The rows of Z fall into 4 groups, which share some directions, and each row is roughly a mix of its group's hidden directions.
Z, 142 rows:
[-35 -14 39 21 -38 41 -49 15 5 -12]
[29 7 -32 -30 22 -47 44 -1 8 -42]
[-20 -32 -4 13 -25 24 67 22 -38 10]
[52 2 18 -38 -3 -26 19 49 10 36]
[-69 23 15 25 -41 16 19 29 4 3]
[-1 -3 5 49 -10 26 -23 -47 47 34]
[51 -29 -41 -2 14 15 42 -15 30 29]
[13 -39 -18 9 22 -25 13 -14 45 -61]
[73 4 7 -28 -25 -28 -10 -17 -2 37]
[-44 24 4 54 -22 36 20 37 -3 16]
[34 -9 81 8 -17 4 15 -19 20 12]
[-61 -20 18 8 -60 -16 13 -20 18 -8]
[-23 10 4 -57 7 -11 28 12 -26 60]
[24 -5 60 -33 -2 29 31 6 1 -47]
[-34 10 -57 -43 -21 -31 -8 29 7 -22]
[69 34 -2 -12 39 12 25 11 -28 0]
[15 -28 42 18 19 21 33 -59 -26 15]
[-7 -25 -46 -57 17 31 31 -2 -1 32]
[-9 18 -68 -36 27 -5 -14 26 -33 -18]
[15 -3 14 20 -24 53 -54 0 -1 46]
[58 49 10 3 18 -21 -45 7 -4 24]
[-20 69 28 -39 -11 -15 10 -4 -14 -34]
[40 25 -14 -29 -21 -27 48 39 -15 26]
[-28 30 -5 13 -61 35 -8 -49 3 3]
[-45 35 11 -9 -62 -20 6 35 0 17]
[35 26 -26 -50 15 1 14 14 -24 55]
[42 -4 -5 -30 21 5 29 -25 33 59]
[-7 25 -29 28 14 0 17 75 -26 14]
[65 -14 17 -39 20 -17 39 18 -17 16]
[50 -19 -20 39 -35 0 -44 -25 -25 -9]
[-29 5 -22 -44 31 -15 -46 2 -39 -34]
[5 -66 37 -20 39 -4 12 -27 3 -28]
[28 6 26 35 23 -35 -59 17 0 -31]
[4 -41 -35 18 23 -7 -29 49 -30 -37]
[-62 -48 46 13 4 -7 -9 16 -1 -20]
[-40 41 -44 35 -4 9 6 51 -11 -1]
[-11 -21 1 -31 -2 -7 75 -19 21 -36]
[-40 -49 -46 -27 -9 27 7 14 -13 35]
[18 0 -4 4 35 -14 29 -17 59 54]
[21 -26 37 46 -22 17 37 -1 10 49]
[28 2 -39 1 24 -22 21 -35 4 65]
[-14 70 23 36 -44 10 5 7 -2 -16]
[-12 48 -13 -17 2 0 41 66 -17 6]
[-80 12 12 22 -14 28 20 17 8 -19]
[30 43 -29 52 38 -16 -6 29 18 -7]
[-7 65 -12 -11 -42 -12 -10 42 -6 30]
[34 11 15 -32 -29 -32 -61 -25 7 23]
[66 -2 -45 14 13 14 45 4 -3 14]
[25 -13 3 55 -2 49 -30 -40 -13 18]
[28 -3 31 11 -28 1 37 -7 61 39]
[13 4 -15 5 -33 -18 72 40 -13 22]
[-12 -10 -29 41 17 -35 -45 41 -27 -23]
[4 -36 0 6 13 -3 -55 -64 18 -18]
[-23 -12 -6 11 21 15 28 -56 -54 31]
[-37 3 -14 12 24 -52 11 -1 17 62]
[-25 -13 -34 28 4 34 45 -28 -41 -30]
[-4 -44 2 -51 26 -31 19 -15 38 -33]
[-12 -23 -43 59 -3 -7 -16 -50 15 -13]
[57 25 17 -23 37 12 -50 2 -7 21]
[35 6 -2 -29 37 14 70 24 -13 -5]
[-19 35 -24 -8 50 -33 -7 28 20 47]
[-53 -40 26 23 -31 -4 -26 -39 20 -14]
[11 16 -61 -13 6 27 -21 24 -46 33]
[42 -24 -43 12 44 1 29 -34 1 -32]
[-14 -3 -4 67 15 38 -17 -39 -33 3]
[-24 9 9 9 -5 -1 -26 45 -76 -3]
[47 37 -26 -18 -51 -22 19 -8 2 35]
[-29 -2 55 8 -18 -3 61 -20 -8 -28]
[16 31 51 13 43 -14 6 30 42 -22]
[-22 36 28 -19 -3 42 64 20 3 -1]
[-9 -39 60 -21 4 -13 56 -15 -9 6]
[-36 44 10 33 -45 -27 -12 -35 -14 -23]
[48 11 13 -41 6 -7 6 -9 39 57]
[-32 66 -30 -14 -28 28 -15 -19 -9 -24]
[-17 2 -47 -60 5 2 -44 9 22 26]
[-35 -4 -8 -11 -12 -60 4 27 58 0]
[34 -7 -57 18 -32 24 -15 -40 -9 -32]
[26 -33 -44 45 -27 -41 11 19 -14 23]
[-7 56 9 18 -10 26 -36 -8 33 50]
[48 -46 -21 -36 2 40 21 -3 -12 -31]
[-60 14 -29 -34 8 -45 25 22 -7 17]
[-9 21 -36 48 -13 6 -60 2 5 37]
[36 11 -48 -2 -24 -41 -51 -23 1 13]
[64 36 18 -30 33 22 -21 6 -8 25]
[-19 16 50 11 6 -51 -11 30 -33 -37]
[1 -54 23 -25 -4 1 3 34 -55 -33]
[53 30 -5 44 25 42 -22 3 -20 17]
[-3 3 -28 -28 4 -4 -29 10 -29 77]
[-33 1 -31 55 -23 -20 4 -27 10 -49]
[-18 -21 -47 -43 -48 20 -34 -9 -16 -16]
[17 35 -12 51 15 47 -39 19 -27 1]
[-12 36 24 -16 34 -39 -11 27 1 58]
[-27 -13 18 11 -27 -24 -17 26 49 -57]
[9 -46 -14 22 22 -3 46 -7 39 -47]
[-30 -16 0 69 -36 -21 -27 -9 -12 -27]
[33 38 0 -4 29 -41 16 52 36 -1]
[-2 -13 26 -45 4 -46 -64 -1 -2 -8]
[4 59 32 38 -32 9 12 23 -40 0]
[43 -22 -3 28 0 47 -10 -56 -28 -6]
[-14 22 -12 -27 -9 -24 -42 22 -64 28]
[-40 23 -39 6 1 -46 29 -39 16 28]
[-19 4 9 -9 -37 -52 -22 58 -17 21]
[-70 -20 -21 -12 -41 14 -33 -7 -15 11]
[-19 -38 42 54 -6 -1 8 -35 34 -17]
[3 -24 -29 -59 -47 2 -25 -5 14 36]
[-10 -31 -9 67 -10 3 -22 -48 25 -12]
[-13 52 -37 11 -30 39 45 -16 -10 -9]
[66 44 -27 -7 -6 8 12 21 7 39]
[8 -4 -5 49 -24 36 50 10 -37 29]
[-51 58 19 5 -30 29 -6 32 4 12]
[-14 0 85 1 -2 -33 4 21 -16 4]
[49 -35 -18 -8 -12 -53 -39 -23 -3 13]
[18 30 -29 -54 -3 31 -22 16 -45 -23]
[8 -10 -53 -45 7 -43 35 -26 3 23]
[43 24 -25 -15 -17 -16 57 35 -16 27]
[-28 -33 1 52 11 33 -24 -39 -28 22]
[-25 -39 26 -56 -8 -20 15 -1 49 12]
[-33 -31 -44 -5 12 -56 12 2 -28 33]
[-16 -3 2 -23 -3 -64 21 24 57 5]
[21 -46 -12 13 41 -28 -6 -18 24 -55]
[-27 -57 2 -29 27 9 36 -30 -37 6]
[-56 -43 -51 -7 -11 27 20 -2 -1 16]
[0 17 7 -20 36 -16 -38 53 -18 49]
[31 -10 56 18 -31 8 25 -47 30 8]
[-33 20 22 -8 25 -55 40 38 23 -10]
[17 48 -24 -28 39 -24 33 41 -22 -3]
[-65 36 37 -25 -23 5 0 33 4 -6]
[61 2 -45 30 39 -7 -27 2 -3 -19]
[-10 -5 69 -1 2 -24 -11 -36 48 -7]
[-60 14 16 -2 -21 -9 -26 57 18 -20]
[8 71 15 -22 12 11 10 -41 -38 2]
[-8 -54 -48 -21 1 17 -17 28 -46 8]
[35 -3 34 -2 11 54 4 -26 -47 31]
[-39 4 5 -19 -43 -23 -45 -47 23 -14]
[3 -48 -6 -60 21 -25 -16 40 -9 20]
[-43 -10 -20 47 -20 9 58 29 -4 -4]
[-21 -36 -11 -44 5 -1 59 -4 -17 -41]
[-16 17 -33 25 6 38 -55 -30 -17 38]
[27 -27 17 -14 20 -23 51 -51 4 34]
[-51 -41 9 -41 -42 -26 2 -8 24 -15]
[9 50 31 -37 28 17 -30 48 -10 5]
[4 -9 -2 29 -4 -12 45 35 -39 -59]

Each list below has one row that fits no group; the rest each fit one group, if only roughly. Name that row.
  k893: [52 -13 -10 -9 -31 37 -40 -7 11 47]
  k591: [-5 18 -41 -41 60 -7 9 43 3 -8]
  k930: [35 13 46 26 -2 -13 -58 11 -10 37]
  k245: [6 -45 -5 -31 59 -33 -30 -13 -11 -22]
  k425: [13 8 13 -27 -28 48 -51 37 -2 34]
  k910: [36 -42 4 27 -18 -20 8 -27 -20 -59]
  k730: [-25 16 39 3 45 -7 -17 65 14 -7]
  k802: [-22 9 -32 -10 -42 17 -59 35 15 25]
  k375: [-34 -12 64 25 -14 -9 -11 20 43 26]
  k780: [6 29 33 -6 -30 20 49 -4 -39 45]
  k310: [-31 -37 -40 -45 -1 33 27 0 -29 -26]
  k600: [56 12 -12 14 -5 -9 -32 10 57 35]
  k37: [23 -46 -37 20 0 55 31 -18 -7 -24]
  k538: [-5 -24 72 -4 37 33 -14 -23 15 -8]
  k595: [-14 13 43 -19 -26 -6 -71 -25 16 10]
  k37
  k682: [70 -31 38 -9 38 9 -6 -11 -2 13]
  k858: [20 1 -84 1 0 -23 -6 -17 1 -32]
  k311: [-39 -35 64 -18 -11 -3 33 30 -8 1]
  k977: [14 23 2 -17 -13 5 -36 34 28 69]
  k107: [20 -42 27 39 -2 -18 -11 -9 65 1]
  k883: [5 -19 3 -39 -23 32 -23 -2 -29 67]
  k947: [41 -71 -27 -5 -14 -17 7 -20 -18 22]
  k972: [2 -14 -16 -47 30 2 54 -47 4 -25]
  k246: [0 -26 -48 59 30 12 31 14 -17 -17]
  k300: [-4 -2 14 72 -31 -1 48 -19 14 5]
  k656: [22 -20 17 54 -43 0 -50 -7 -1 30]
  k300
  k106: [-43 -18 -22 58 -34 34 -27 12 2 12]
  k683: [-18 31 -3 34 -24 4 67 37 19 -5]
  k636: [-8 17 -86 -22 1 -32 -1 3 1 -9]
  k138: [-5 -50 -32 46 28 -26 29 -6 34 -13]
  k547: [17 55 -17 25 54 -2 17 29 -30 8]
  k19: [27 -36 -20 50 22 1 -3 -34 48 -19]
  k980: [1 6 -36 -31 -13 32 -9 -23 -9 72]
  k839: [-47 18 65 8 -12 7 30 -16 33 7]
  k193: [-21 -14 -66 6 21 15 38 -8 44 13]
  k46: [17 -47 10 -22 17 -16 -38 -5 50 41]
  k26: [37 -18 46 22 -12 -34 -11 32 50 10]
  k683
  k928: [-50 0 47 -45 -28 -31 -24 14 9 -7]
  k630: [47 -10 -10 37 29 0 31 -44 36 -21]
  k459: [21 -24 -8 58 41 52 16 -10 0 2]
  k853: [-1 47 -64 -14 -29 -40 10 15 2 -6]
  k305: [46 -2 46 27 32 4 40 32 3 -25]
  k165: [20 -31 -19 76 17 34 10 -4 -10 8]
  k887: [-18 36 3 -76 13 -23 -15 27 -8 -13]
  k32: [-66 -32 -21 5 -28 -13 22 -16 -12 41]
  k886: [-23 -25 -12 -11 36 -7 -18 -61 24 -44]
  k194: [-53 -43 7 29 -24 -6 -40 3 35 -20]
  k210: [-46 32 -41 -27 -46 26 2 17 -6 25]
  k512: [-4 -9 -60 31 4 32 44 0 -35 -20]
  k305
  k335: [63 10 -3 -63 -2 -19 13 -24 0 11]
  k80: [-24 7 59 27 -17 -16 27 -29 36 34]
  k678: [5 -58 10 18 -10 -10 33 -7 65 -2]
  k179: [54 31 -1 -15 26 33 14 15 -46 -31]
  k782: [46 -18 -35 -26 13 -12 45 -40 22 -23]
  k69: [40 11 -18 -41 15 41 46 -30 26 -1]
  k44: [18 37 -55 9 46 8 -29 3 -11 37]
  k312: [-1 -28 0 59 20 -5 16 -61 6 -24]
  k57: [-78 7 8 32 -3 -5 -17 -2 6 42]
  k272: [12 23 30 -6 8 12 -63 50 -33 -3]
  k639: [27 7 45 -40 2 9 18 16 7 64]
  k720: [-60 -51 -14 -7 4 25 -9 -45 3 6]
  k44
  k823: [-24 -19 -83 -6 4 -1 -11 -11 -12 32]
  k896: [47 23 -43 -53 21 18 23 -21 1 15]
  k555: [-20 5 -3 53 -25 47 -5 -28 0 49]
  k206: [9 21 -18 -5 43 4 -61 -52 -8 -4]
  k531: [-23 -29 -33 47 24 12 -47 -23 7 -32]
  k905: [-30 44 -48 -38 17 -39 12 1 -28 -1]
  k274: [22 -13 -49 -54 20 -17 -15 47 -10 -1]
  k273: [-21 -1 -43 5 -5 48 41 -51 -19 3]
  k269: [25 39 -6 15 8 -11 46 5 -9 -68]
  k846: [37 -3 -6 -2 10 50 -35 -26 -30 -49]
  k120: [18 -33 -31 -47 -9 53 27 -22 5 23]
  k846
  k192: [11 -3 -32 64 22 -35 6 -27 36 -15]
  k306: [-31 -28 5 -16 18 -9 -28 -59 18 -47]
  k642: [69 -19 55 -7 0 8 -5 -7 -2 -31]
  k786: [21 17 34 16 16 15 -80 17 4 -3]
  k474: [-24 -18 -13 -11 -49 71 -3 -14 4 19]
  k325: [6 -49 -22 59 29 20 -10 -34 4 -18]
  k872: [-10 3 -61 -13 -26 62 -8 -21 -5 -14]
  k718: [30 -2 53 -27 -1 -8 -3 22 -19 63]
  k442: [46 -18 15 47 39 32 -9 23 -18 30]
  k332: [12 9 -39 49 13 56 29 -31 3 2]
  k756: [-26 -31 -55 31 -2 -56 7 -21 -10 -3]
  k786
  k444: [-14 -6 -65 -39 -11 -21 21 -8 -43 -20]
  k447: [44 -27 -27 11 19 4 52 35 39 4]
  k966: [43 14 -28 -49 -5 -5 56 18 22 11]
  k741: [20 0 10 -85 -23 -1 6 30 -4 -1]
  k355: [45 -19 1 -34 -8 43 6 -41 -43 16]
  k902: [-29 -15 -16 77 10 40 -5 15 -2 9]
  k307: [-3 -38 -7 -58 18 31 56 0 4 -6]
  k952: [-53 -7 -47 -17 -25 -26 2 -23 -45 -6]
  k20: [-28 -9 -56 52 31 20 19 -3 1 -31]
  k303: [29 -26 -71 -17 23 25 -7 -6 1 34]
  k918: [7 -48 -29 70 11 14 17 -23 6 1]
  k447
  k470: [-3 7 -48 4 -5 -8 -6 2 -12 -82]
  k87: [-34 31 46 -24 -51 11 39 2 11 8]
  k772: [-22 -24 68 39 17 -1 29 -31 2 1]
  k391: [42 -38 -36 28 25 -40 26 -30 16 -6]
  k922: [45 43 -8 16 -34 49 -22 16 -8 25]
  k933: [-4 -31 -47 36 41 7 46 -9 1 -29]
  k283: [-34 -7 9 12 -58 17 51 20 31 14]
  k723: [-9 -26 31 30 -48 14 53 30 18 11]
  k17: [-44 -12 0 35 -29 42 -55 -7 -14 -7]
  k686: [-27 48 15 15 13 -4 -51 20 9 51]
  k922
  k118: [-30 16 32 -53 28 0 27 48 -14 -18]
  k141: [20 4 -50 -71 -9 -12 18 -3 -28 -2]
  k219: [20 -14 -54 -31 5 -14 -15 12 59 -27]
  k95: [-19 -26 -12 74 39 -2 9 18 17 -22]
  k146: [-15 17 27 -7 19 -57 31 36 38 25]
  k222: [-18 24 46 53 -6 -11 -46 15 11 28]
  k954: [7 -2 53 56 -27 -25 23 11 15 -32]
  k700: [-32 -69 -10 16 24 -11 -42 -3 25 -12]
  k437: [-7 -16 -59 34 9 29 -55 -14 5 16]
  k759: [-8 10 63 7 19 -27 20 27 37 38]
  k803: [6 13 -2 20 -34 49 17 -54 31 -32]
  k460: [5 -38 -30 -35 -12 -11 13 10 -66 -28]
  k703: [-49 38 -10 -31 -1 21 51 1 11 -35]
  k660: [6 -59 -7 33 8 -33 22 4 -6 -54]
  k95
  k407: [-59 28 -8 -28 -36 28 38 -13 -20 -2]
  k558: [-10 -57 -17 13 42 -14 -45 -11 0 -37]
  k77: [42 52 11 -37 17 12 -13 29 -19 -39]
  k736: [31 -58 -16 49 41 0 -22 1 -11 -2]
  k621: [31 38 30 12 -25 46 -55 -10 0 2]
  k619: [24 -11 -18 -58 43 38 13 -34 -18 -2]
  k321: [-77 -17 1 36 -11 13 2 34 -2 -20]
  k927: [13 -27 -11 -46 22 -10 -45 -4 35 48]
  k70: [21 -23 47 -2 -21 67 -21 -11 -23 -3]
  k847: [79 -5 11 -20 -17 8 -13 17 37 16]
  k619
